Each path below is one point turned by a fixed rotation once a step. After each direction that follows a path, write how fast that rotation turns it, in degrees a step (0 if it stays still).
Each turn is a multiple of 5 degrees from 10 to 175, or 0.
Each row of a path follows its step; steps can be skipped.
path 1
step 0: [-21  15 -42 -27 -48   3   2 -17  10  -8  -8  27 -27 -45  24 -10 -41  20
  11  10   0 -25  50 -21 -26 -23 -11 -22  27 -11   0  57  28  46  28  62
 -22  -9 -30  16  12 -33  -9 -71   2  35  15 -22  -6   0  44]
step 1: [-72 -48 -17 -12 -51  52  29  40   8  -1  27   3 -30   0  25  33  21  29
  29 -23   8   1  37 -15  25  -6  17  12 -39  15 -33  34 -20  37  21  60
   4  39 -20  21  11   5 -29 -39   9   0 -16  14  30 -37 -18]
step 12: [ 24 -32  29  12 -46 -39   3   3 -16 -13  60  -6 -41  17 -42  28  19  49
 -21  26  -7 -15   5 -13  12 -19 -26   9  30  17  -4   6 -53  28  16  46
  31  32  -4  43 -20  11 -47 -48   9  51  -3 -28 -42 -16   8]
step 15: [ 70  53  -8  11  -3  -6  33  25 -31  34 -19  35 -21  -5  30 -51  15   8
 -31  12  -4 -26  44  -6 -73  15  -7 -24   3  21   6  17 -11  18   8  36
  22 -10 -42  44 -15  26 -26 -39 -18  21 -45 -17  23 -23 -19]
step 17: [  4 -13 -36  -8 -43  21  24  13  20  -2  -3   6 -63   7  -3  57   7  52
  49   7 -26  -6  72 -25  18 -13 -40  12  13   7   2  46 -31  37   6  13
 -17 -10 -33  20 -28  22 -13 -59  29  22  12 -12 -17 -27 -40]
step 22: [ -9 -18   8 -24 -16 -20  -7   7  44 -53 -53  11 -59  20 -30  42  19  -4
  17   4   5   2  20 -29   9  26 -73  41 -50  24  23  43  29  26  26 -22
 -23   5  -2  56 -24  11 -29 -32 -11   2  -2 -17 -19  12  18]
step 25: [ 30   8  23 -49  14  -1  14 -39   2  -7  21 -11 -58  -3 -21 -20 -22  32
 -29  13 -15  44  12 -11 -20  52 -16  23 -11  30 -40  23 -55  22  55  27
  -5  26  -2 -17 -67  43  11 -10 -25 -16 -20   0  40  29  21]
step 31: [ 53 -26 -30   6  14   2  61  11   4  12 -21  20  19  41 -11 -30  29  29
  -7  12  28   7  -1  40 -88 -18  14  -9   2  29   7 -19 -26  49  -3  10
   3  -9 -25  68  21  -6 -32 -14 -16   9 -40  32  19 -29  15]
step 32: [ 29  23  14  28 -37   7  38 -24   1 -21   0  48 -38 -32   9 -23  -1 -18
  41  12 -18 -22 -11  -6 -60  38 -22  -3  25  21   7  38 -10  20 -20 -12
 -10 -27 -42  62  -5 -45 -33 -50  -1  50  20   1  -2 -47  24]
Speeds:
[  2  -5   0  16   1   4  -4  11  -7 -11  -2  11   6  -7   0   4  -6   4
   3  -5  -1 -14  15   4  13   8  -7   4   0   1   7 -12  21   1  10  -3
  -5 -12  -8   8  -6  -7   5 -19 -11   9   5  -4  -2  12  -2]
65
[ 14  10  -1  -4   5  -4  -9  14  -2   9 -20  12   5  12  -8   2  15   6
  11  -3   0   8   9  -6   3  -2   7  -3 -16  -7   9   4  -1  10  -5   9
 -13   0   5   2   8  -5   4   5   7   4 -14 -10   0  12  -2]
160
[ -7  17   7 -16   1  -8  -2 -11  10 -11  -6   4   8  -5   7  -4   5  -7
   1 -13  17 -13  10   9   4   5   6   1  11   1  -6  -1 -13   1 -12  -1
 -14  -2  12  -1   5  -3  -5  -5  -8  12   4   8  -9   2  -3]
135
[  6  -6  -2  -8  10 -12   3  -3   1  -6   0 -21   4   1 -11  10 -12  23
  -1   2  -1   1   0  -4  -1  -8  -9  -2  10   3  19  -3 -13   1  -3  -8
 -15   2  -9  -1   3  -4   1  -7  -6 -13  -5   4 -12   7  -5]
80
[  4  -6  12 -21   4 -21 -19  11  -7  -9  12  -3   4  -5  -3   0  -1  -3
  -6  -3  -3   5  -1  -4  -3   7   1   3  -5  -6  -6  -1   3   0  17  -4
   9  12   9  -1  -2   7   9   4 -11   5   1 -11 -11   3  14]
25
[ -2  -1  -2   4   3   1   3  -5  -6  -6   3  -8 -13  -6   7  13   6  -1
  13  -6 -17  21  14  -1  11   4   1   4 -11  13  -7  -4 -16   0  12   0
  -9  -6   7 -16   7  -6   0   1  -7   2  12   1   7  -3   0]
90
[ -7   1 -18   7  16   3 -11 -11  13  -6   3   2  -1  11 -10  -5  10   1
   3  -4  -1   3  -1  16  -9 -10   2   3   6  -1  -9   6   3  21  13 -14
  -7  -5  -7  -5 -11  11   6   2   2   3   3  -5  -5   2   0]
125
[  0   9 -10   1 -21  -7   9   5  11   7  13   5   3  -5  -6  14   0   7
 -14  -9  -5   1   6   8   6   7  -2  12 -10 -11  -2  -2  -5   3   2 -13
  -8   7  14   9 -17   6  -3  -1   6  -9  -8   5   9   1  -4]
135
